In the data rows, the value 128 means zero.
Here is a table of points, one per row:
141:186:156:107:118:149:164:127:118:42:88:129:167:116:152:146:114:97:114:131:111:81:120:154:189:139:138:105:148:155:172:192
140:169:130:136:134:122:151:120:135:51:87:135:136:79:128:129:103:83:149:129:112:97:154:148:182:130:113:106:148:164:179:194
127:185:172:150:153:161:168:121:168:104:94:134:146:102:139:161:133:126:108:138:149:144:163:149:159:146:125:97:159:152:177:206
88:121:114:123:108:92:87:160:122:140:149:157:63:155:163:129:146:88:90:89:149:121:150:167:135:122:146:114:80:90:135:77
142:100:128:95:66:108:129:110:154:200:175:120:156:121:159:152:111:106:126:75:152:99:105:118:145:122:100:96:128:127:98:172
146:132:171:168:168:144:139:134:140:160:113:106:127:157:117:129:138:170:133:151:100:150:171:82:112:126:127:115:158:136:115:174
178:247:107:126:109:163:164:113:143:56:120:125:105:108:100:100:72:81:128:107:84:97:79:152:124:120:180:140:159:148:179:154
122:116:130:119:161:99:84:161:131:130:151:127:155:131:229:126:171:162:140:138:213:174:112:128:149:137:201:183:142:145:100:96
154:210:126:122:76:134:171:103:136:133:182:231:87:215:92:185:175:87:130:164:128:65:73:134:186:167:158:193:163:79:162:155
88:137:128:141:127:101:102:166:140:170:171:172:85:166:168:129:141:88:109:87:162:148:201:165:134:118:132:150:84:130:122:100
106:157:148:107:113:131:128:117:94:94:82:74:117:104:120:110:105:111:117:130:97:112:137:89:111:113:91:72:117:122:152:168
151:202:164:133:135:139:163:78:134:47:110:136:160:106:130:147:100:82:112:137:131:110:116:155:199:151:130:106:171:167:211:177
139:70:111:120:54:122:116:129:131:155:168:129:152:92:147:134:86:98:136:82:143:72:119:105:142:122:91:101:123:106:75:163
146:169:151:119:147:153:175:153:147:93:94:119:151:125:142:143:123:98:116:142:135:139:139:129:167:127:114:100:143:155:181:199
170:63:140:112:92:118:116:131:172:184:195:129:162:120:148:111:112:119:147:117:166:119:136:88:118:138:97:110:133:105:82:179
122:127:119:129:146:134:119:115:121:123:74:81:130:131:106:126:108:150:100:127:77:116:134:91:128:110:66:99:126:121:126:148
157:108:147:122:160:135:162:153:104:152:99:104:125:132:121:137:132:177:129:137:97:149:155:100:104:131:108:119:139:133:140:171
124:93:122:141:57:152:104:145:135:173:170:96:150:101:146:115:107:132:108:75:170:95:108:72:128:153:74:94:142:113:80:145
102:89:86:75:114:87:54:131:95:101:120:119:143:92:181:126:114:127:124:126:185:161:95:94:140:136:140:191:90:120:95:57
164:80:136:128:138:182:123:124:117:153:111:113:96:152:97:162:146:187:142:160:79:188:140:103:118:148:128:112:137:136:97:137
78:44:166:159:114:107:78:109:145:181:175:123:176:87:183:84:130:165:132:166:116:195:63:152:143:123:155:216:127:83:91:128
134:146:132:103:129:136:146:123:158:109:82:87:121:101:118:122:105:130:107:147:97:101:145:82:127:93:116:93:128:128:136:157
178:227:130:151:121:160:162:123:165:55:97:139:164:131:157:157:133:87:148:143:123:90:146:198:202:129:170:150:187:187:188:208
164:123:134:187:124:74:146:167:87:120:155:117:14:121:3:128:255:37:43:212:200:31:25:168:63:51:55:178:101:101:117:113
147:78:128:152:146:128:142:84:88:171:72:124:104:124:67:137:105:198:147:130:84:161:109:81:111:139:128:118:82:95:94:104
135:127:128:131:76:105:171:157:133:180:165:173:151:139:163:161:128:116:138:79:155:91:111:135:174:136:92:124:151:134:103:178
124:174:122:181:66:61:114:171:204:56:246:111:241:136:83:163:233:138:228:150:99:197:88:167:30:128:106:165:124:40:130:43
156:126:121:134:69:136:130:146:140:160:166:170:167:150:144:136:124:118:127:86:179:110:114:143:166:142:118:108:157:111:100:198
92:111:134:127:145:100:89:123:134:138:165:171:74:227:164:129:145:103:103:98:174:124:152:194:148:139:136:123:116:119:165:81
143:123:148:153:82:134:177:163:147:183:190:155:147:120:174:148:124:142:142:92:173:104:133:113:159:147:107:127:141:150:74:172
89:113:109:95:134:90:47:135:133:135:192:146:110:134:159:98:130:98:102:98:151:125:165:122:86:88:111:128:67:140:107:102
75:125:78:122:118:103:132:125:129:217:191:108:151:136:145:81:146:127:97:148:164:135:100:217:146:193:142:150:126:129:91:131
133:75:115:113:137:166:149:105:99:166:58:91:107:130:82:124:141:147:157:130:90:164:130:83:100:122:124:120:95:107:96:118
115:144:94:124:63:102:172:141:125:56:252:110:204:142:18:127:191:107:184:118:103:163:118:235:114:133:148:152:175:73:136:0
137:101:158:154:158:173:139:124:153:171:104:120:120:142:107:153:122:178:141:161:125:154:161:97:106:132:132:136:160:133:146:151
151:126:151:160:185:164:141:118:132:194:109:122:139:154:123:160:148:164:148:166:95:169:162:101:129:125:137:136:164:143:130:150
91:161:117:99:116:107:147:97:110:44:78:91:125:80:112:131:82:74:106:102:79:92:111:115:172:100:88:86:135:138:148:179
115:133:110:128:123:123:120:125:88:139:60:94:114:93:107:115:102:114:99:115:74:131:108:74:100:97:71:61:138:118:126:129
148:193:130:122:98:97:154:81:115:16:79:89:130:116:116:141:70:82:106:122:98:76:98:161:189:126:130:95:143:145:164:176
131:168:136:126:132:131:140:121:105:124:75:102:146:116:131:136:107:118:135:149:116:127:144:110:110:116:102:80:121:158:144:177
99:89:148:102:131:113:99:160:171:118:156:149:159:134:199:119:109:177:116:155:212:181:107:126:146:140:186:203:101:134:120:82
157:160:168:132:158:132:169:144:130:97:99:105:155:108:143:125:109:100:143:161:127:119:153:126:166:143:110:107:134:154:162:179
80:103:104:137:134:107:90:142:117:108:142:188:57:182:143:124:143:89:137:114:171:88:124:176:156:113:159:98:70:95:148:71
151:74:138:122:146:146:130:112:117:169:72:107:99:137:102:105:120:186:156:161:77:148:115:98:94:130:119:112:134:85:122:116
92:120:97:127:141:113:67:159:149:130:184:168:113:139:209:109:142:113:96:124:164:135:163:126:80:120:108:135:107:132:81:89
102:153:123:58:178:151:219:143:35:119:217:148:187:145:0:130:162:58:89:92:183:46:168:228:28:49:138:105:211:62:50:0
186:240:111:145:137:182:171:78:136:48:167:121:94:134:100:104:64:65:129:111:49:99:71:148:39:107:150:173:150:147:140:144
135:208:139:126:113:136:138:124:164:70:71:113:154:115:120:124:97:94:133:146:141:104:144:153:201:123:112:106:160:157:164:191
149:195:158:150:142:150:167:147:154:87:106:148:154:129:153:155:125:104:131:167:151:137:157:157:191:153:122:109:185:190:192:199
162:75:149:120:176:145:126:129:105:175:84:110:110:124:90:153:127:208:142:143:83:141:129:100:122:136:145:127:125:111:139:103
165:232:101:132:108:154:128:92:127:34:119:103:88:95:57:103:33:67:102:76:30:64:53:130:60:122:109:167:132:126:128:101
159:221:138:141:106:115:181:98:143:36:97:140:118:102:110:112:92:95:109:101:109:91:117:168:185:143:134:131:169:163:188:158
148:98:157:135:141:161:139:128:122:160:88:100:127:104:105:112:138:143:120:146:78:143:149:74:104:116:121:106:131:132:125:130
112:108:112:102:121:95:64:149:134:123:146:163:162:126:185:111:125:160:117:119:192:168:116:109:124:109:142:177:107:171:96:72
73:78:124:126:108:69:68:103:133:103:99:156:59:184:111:109:158:52:109:62:150:97:98:154:145:128:155:91:89:81:137:62
187:232:139:138:145:180:164:106:158:53:139:126:129:123:104:154:100:91:119:80:68:81:82:180:90:151:160:180:144:168:178:160
154:91:153:166:139:163:140:113:108:194:74:136:137:158:99:149:130:227:162:176:109:147:136:119:114:136:177:146:108:110:138:121
161:128:175:171:202:213:137:160:119:228:113:137:145:175:107:159:169:210:193:168:125:176:156:117:159:189:173:168:131:147:150:129
146:99:143:146:149:174:132:140:103:179:96:139:122:144:94:123:155:214:152:168:102:160:132:87:106:157:153:126:125:143:140:122
38:99:93:122:126:93:99:116:128:188:181:138:119:91:94:109:137:121:100:129:149:109:83:240:147:179:131:124:114:139:75:146
157:71:135:126:158:158:123:108:122:160:89:100:115:113:92:161:141:167:136:166:91:140:154:88:113:144:122:133:134:107:126:124
85:104:119:88:113:100:48:118:110:91:131:135:143:100:184:86:130:143:106:125:187:172:94:91:121:102:156:163:95:112:74:66
154:117:160:121:156:174:161:126:135:198:100:119:109:139:125:157:146:198:167:173:116:179:139:120:108:157:128:143:155:140:152:138
128:145:142:119:153:122:145:115:121:104:102:82:107:99:122:144:90:117:134:141:103:129:144:96:133:121:89:69:126:135:124:168
128:146:106:144:120:89:92:160:148:165:174:167:125:102:221:124:145:137:115:131:189:138:198:152:85:136:163:125:105:128:100:84
135:162:124:128:137:147:189:121:156:51:82:128:136:102:141:137:120:85:112:118:121:111:141:129:179:132:112:107:132:162:155:196
140:114:119:130:146:143:119:132:119:151:89:122:139:128:97:118:99:162:134:151:86:141:159:78:111:115:112:125:129:121:137:155
185:132:150:136:185:173:149:133:135:191:118:122:122:127:122:150:141:190:153:156:120:174:143:103:138:120:145:108:112:130:146:129
153:81:98:127:171:178:150:121:132:155:95:115:109:136:96:131:141:190:130:146:92:141:135:89:108:111:113:118:103:101:126:135
165:119:174:135:174:181:157:136:141:170:132:146:125:156:120:140:154:194:164:167:108:172:159:86:127:149:116:124:119:144:134:142
152:111:136:126:145:156:128:103:108:172:92:91:119:126:112:106:130:173:121:131:66:140:142:77:112:127:110:118:146:105:123:114
118:52:100:111:141:155:134:88:93:168:70:103:102:106:82:125:136:206:143:142:75:113:101:61:106:144:132:110:104:95:125:79
75:115:89:136:101:124:99:121:121:143:151:174:111:167:182:131:140:89:79:114:163:118:169:177:99:131:130:116:87:120:113:91
144:114:153:151:169:177:145:107:115:196:112:130:107:140:109:153:147:207:188:171:122:157:145:91:109:155:152:151:135:129:148:120
136:178:129:132:125:112:164:109:132:46:80:115:153:125:117:125:80:89:133:126:123:87:122:135:191:107:126:91:154:173:168:188
148:46:139:160:100:146:123:130:134:200:166:111:164:89:182:114:119:153:159:93:174:147:84:97:131:110:105:126:160:115:87:136
60:90:102:99:84:86:69:129:115:125:143:141:59:155:149:95:135:72:105:77:134:108:135:144:109:78:110:106:76:112:99:81
109:111:75:128:140:73:84:149:127:132:161:144:125:133:184:98:145:110:98:86:169:135:169:131:82:134:131:135:73:111:82:104
109:92:116:108:104:79:68:178:121:124:144:152:115:114:180:88:134:106:82:102:145:146:170:122:85:131:132:145:87:132:80:82
66:97:127:134:111:70:83:122:114:110:126:159:65:193:148:129:134:56:117:112:150:86:117:152:133:122:145:99:93:110:125:47
106:164:117:130:92:97:183:163:118:74:255:136:209:167:26:147:171:147:199:115:123:130:118:255:133:127:175:153:188:102:145:10
157:86:154:132:168:162:157:123:105:173:119:119:106:138:111:148:161:216:173:157:99:149:137:90:121:161:166:144:133:131:140:124
120:183:134:138:118:131:159:94:120:37:80:102:127:104:99:116:120:70:127:113:119:86:127:131:201:119:137:103:136:189:163:182
109:92:68:109:124:82:67:167:138:137:161:145:125:108:180:111:140:113:95:106:176:176:150:119:85:112:152:146:123:140:106:113
69:83:93:84:133:58:56:142:118:103:133:128:141:84:163:98:125:145:113:118:168:145:100:70:121:124:170:159:119:124:90:67
100:103:117:118:152:88:91:161:128:132:145:149:141:113:208:124:128:155:135:118:198:153:147:134:118:119:135:219:116:132:96:97
107:84:101:125:148:101:98:161:140:136:179:137:146:135:206:87:132:107:107:123:181:148:158:120:88:128:130:167:103:158:112:95
Along one direction, these points spread out more than along any other. Take the direction at right angles to it along which they spread out most. Go by this last direction. How many in every 100 of the points above lie lower along it than each point below? Round to a whole number. More than half of the points above lie lower than the first one.
102:89:86:75:114:87:54:131:95:101:120:119:143:92:181:126:114:127:124:126:185:161:95:94:140:136:140:191:90:120:95:57 55
153:81:98:127:171:178:150:121:132:155:95:115:109:136:96:131:141:190:130:146:92:141:135:89:108:111:113:118:103:101:126:135 17
154:117:160:121:156:174:161:126:135:198:100:119:109:139:125:157:146:198:167:173:116:179:139:120:108:157:128:143:155:140:152:138 6
148:46:139:160:100:146:123:130:134:200:166:111:164:89:182:114:119:153:159:93:174:147:84:97:131:110:105:126:160:115:87:136 28
156:126:121:134:69:136:130:146:140:160:166:170:167:150:144:136:124:118:127:86:179:110:114:143:166:142:118:108:157:111:100:198 53
178:227:130:151:121:160:162:123:165:55:97:139:164:131:157:157:133:87:148:143:123:90:146:198:202:129:170:150:187:187:188:208 74
151:126:151:160:185:164:141:118:132:194:109:122:139:154:123:160:148:164:148:166:95:169:162:101:129:125:137:136:164:143:130:150 15
99:89:148:102:131:113:99:160:171:118:156:149:159:134:199:119:109:177:116:155:212:181:107:126:146:140:186:203:101:134:120:82 44
146:169:151:119:147:153:175:153:147:93:94:119:151:125:142:143:123:98:116:142:135:139:139:129:167:127:114:100:143:155:181:199 39
134:146:132:103:129:136:146:123:158:109:82:87:121:101:118:122:105:130:107:147:97:101:145:82:127:93:116:93:128:128:136:157 33
143:123:148:153:82:134:177:163:147:183:190:155:147:120:174:148:124:142:142:92:173:104:133:113:159:147:107:127:141:150:74:172 40
109:111:75:128:140:73:84:149:127:132:161:144:125:133:184:98:145:110:98:86:169:135:169:131:82:134:131:135:73:111:82:104 70
146:132:171:168:168:144:139:134:140:160:113:106:127:157:117:129:138:170:133:151:100:150:171:82:112:126:127:115:158:136:115:174 22
